Each path below is one point turned by a fixed rotation once a step. After each direction that follows a path, write how fast that rotation turns it, in degrees each step (0 if it stays still).
Each turn is a multiple of 5 degrees from 10 to 175, or 0.
Each row of a path follows its step; steps can be skipped.

step 0: [ -9.5   8.0  -0.7 -14.3 -31.6 -19.8  16.4  11.1 -21.3  10.1  13.7 -12.1
  -4.5  -5.6  16.7 -20.8 -17.6   7.6  22.5   8.7   6.8   7.2 -17.0  -5.2
   0.9  16.7  -8.3  10.6  -7.4  19.7  28.3   3.8  -0.2]
step 1: [  1.6   2.3  10.4   5.3   5.4   5.7 -24.3  -0.1   7.9 -17.6  -5.5  18.7
  12.7 -12.0  -0.9  20.0  16.7  -8.0  43.6  -7.6   4.4  13.7   3.4 -31.7
  11.2  -3.8  11.8  15.9  -7.8  14.1  -7.3 -15.2  -9.3]
step 3: [  2.5 -18.5  15.4  21.5  -9.2   2.6 -16.5  -9.9  30.8   0.0  -5.3 -15.9
 -17.2  -7.2  -6.8 -17.2  11.1  17.8   5.4 -11.0  13.9 -19.7  15.1 -18.7
   8.7   1.0  -0.9 -12.1   9.5 -37.8   1.5   3.1  -7.7]
step 4: [-29.0 -10.9 -21.2  -0.5   7.3  15.7  41.8   7.9  -6.3   2.2   1.5  -0.9
  -3.7   0.8  -6.2 -15.5 -15.6   3.8  -6.6  -1.6 -18.7  -6.9   1.3   4.9
  13.7 -21.9 -14.8   1.1 -20.8  -7.7  -5.5 -29.7  -4.9]
step 5: [  3.7 -11.5  13.7  -7.4   9.2   1.9  -8.2   1.5  -8.8  11.7  -5.7  24.6
 -20.8  -5.0  22.9 -20.9 -14.9  26.9  19.0  -6.1  14.4  -6.1   5.3   4.4
   5.4   3.4  13.6   4.9 -21.2  19.8  27.4  27.0  -3.7]
step 7: [ 15.0   3.5  -1.5  10.6  -2.6 -21.0 -19.9  -6.6  27.9  -2.3  10.1  12.3
 -16.6  16.6  -0.1 -12.5   0.0   8.9  -2.8 -21.1   6.1   6.5   8.0  31.7
 -32.8  -2.5   4.9  12.4   5.3  13.2 -21.8  -8.1  16.0]
step 8: [-11.1  -7.5  24.4   1.8 -28.2  20.5  14.5   6.9  15.2  24.4  11.7 -23.3
   1.7   6.2  -8.3  -2.1   6.9  -4.8 -26.5  -6.7   7.2   5.1   1.1 -19.4
   1.6  -2.8  12.3  22.6  15.8 -29.0  -0.2   2.4   1.5]
step 9: [ -5.2 -12.1 -21.3  -5.0  25.3   8.9  -5.0  -1.3   7.2 -10.1   5.1   3.8
  -1.8 -33.4 -12.9  -0.3 -17.9  18.6 -21.1   8.4 -19.5   0.5  13.8  13.1
   8.9 -16.6   7.4  23.0 -22.4  -1.3 -23.6   5.7 -13.0]
step 10: [ -6.6 -10.1  -1.7 -18.5  11.1  18.4  14.1 -26.4 -21.9  16.2  -1.5  -5.4
   4.0  30.3  11.6  -9.4  -5.4   3.1  -3.6   3.5  -8.7  -4.9  -3.1   0.2
   6.2  22.7  21.1  -5.1   5.3  11.8  15.8  40.0  -2.4]
step 11: [ 25.9  -1.2 -19.1   0.3  13.4 -14.6 -17.0  18.7 -10.6   7.9 -12.5 -13.1
 -30.9   0.2   8.2  12.9   3.4  -4.2   8.8  20.7   0.7  -7.7   2.8 -18.8
   2.9  10.6   4.6  -2.0  12.3  18.3 -32.2 -13.3 -16.7]
[ -3.0  -1.1   3.0  -1.4  -0.5 -12.4  -0.8   8.4  -2.1   2.6  -5.1  -1.9
   3.3   5.2   4.3   2.6  -0.6   4.5   0.9  -4.9  -3.8   2.9  -5.5  -7.6
  -5.3  -1.5   7.4  -8.8  -7.3  10.1  -2.0  -0.4  -3.0]
65
[ -1.6  -6.9  -2.1   3.5  -4.3  -3.6  -2.9   5.9  -2.6  -1.9   3.6  -3.3
  -2.0  -4.6 -10.0  10.8  -0.9  -3.4   0.9   5.0   3.3  -6.7  11.5 -12.0
   2.8  -2.4   1.2   0.3   2.4   1.1   1.7  -1.8  -4.4]
140
[-2.2 14.2  6.3 -0.4 -2.1  5.1  0.9 -0.9  5.4 -8.5 -0.2 -1.0 -4.9 -1.5
 -1.1  3.1  0.6 -1.5 -2.9 -1.5  6.5 -7.8 -1.8  2.4 -3.6  2.9 10.1 -2.2
  4.8  8.0 -0.6 -8.1 -3.5]
70
[-10.0   4.7  -4.9  -8.9  -2.7   8.0   6.2   5.3   1.2   2.8   2.7  -8.5
   1.0   7.9  -0.1   4.0   0.0  -1.6   0.6   2.6  -0.7   1.8  -3.3  -1.9
  -2.8  -9.2  -9.7  -1.5   7.1   4.2   2.4   3.6   0.8]
170
[ -5.3   5.8  -2.1   3.7   1.9  -3.3   4.8  11.8  -9.3  -2.6  -2.2   5.2
  -2.3  -3.4  -0.3  -0.2  -6.0  -0.1   2.4   4.8  -3.9  -1.3  -0.8   4.6
  -8.9   3.1  -2.2   4.2   3.7  -8.1 -11.2  -0.2  -4.2]
155
[12.9 -1.8 -1.4 -0.7  3.4 -1.9  7.7  9.3 -5.8  0.4 -1.0  0.2 -5.4  6.1
  4.6  1.4  2.1 -3.8  7.3  3.3  8.3 -0.1  1.0  9.3  4.4 -2.3 -0.1  0.7
 -1.3  4.5  8.1 -3.5 -4.0]
60
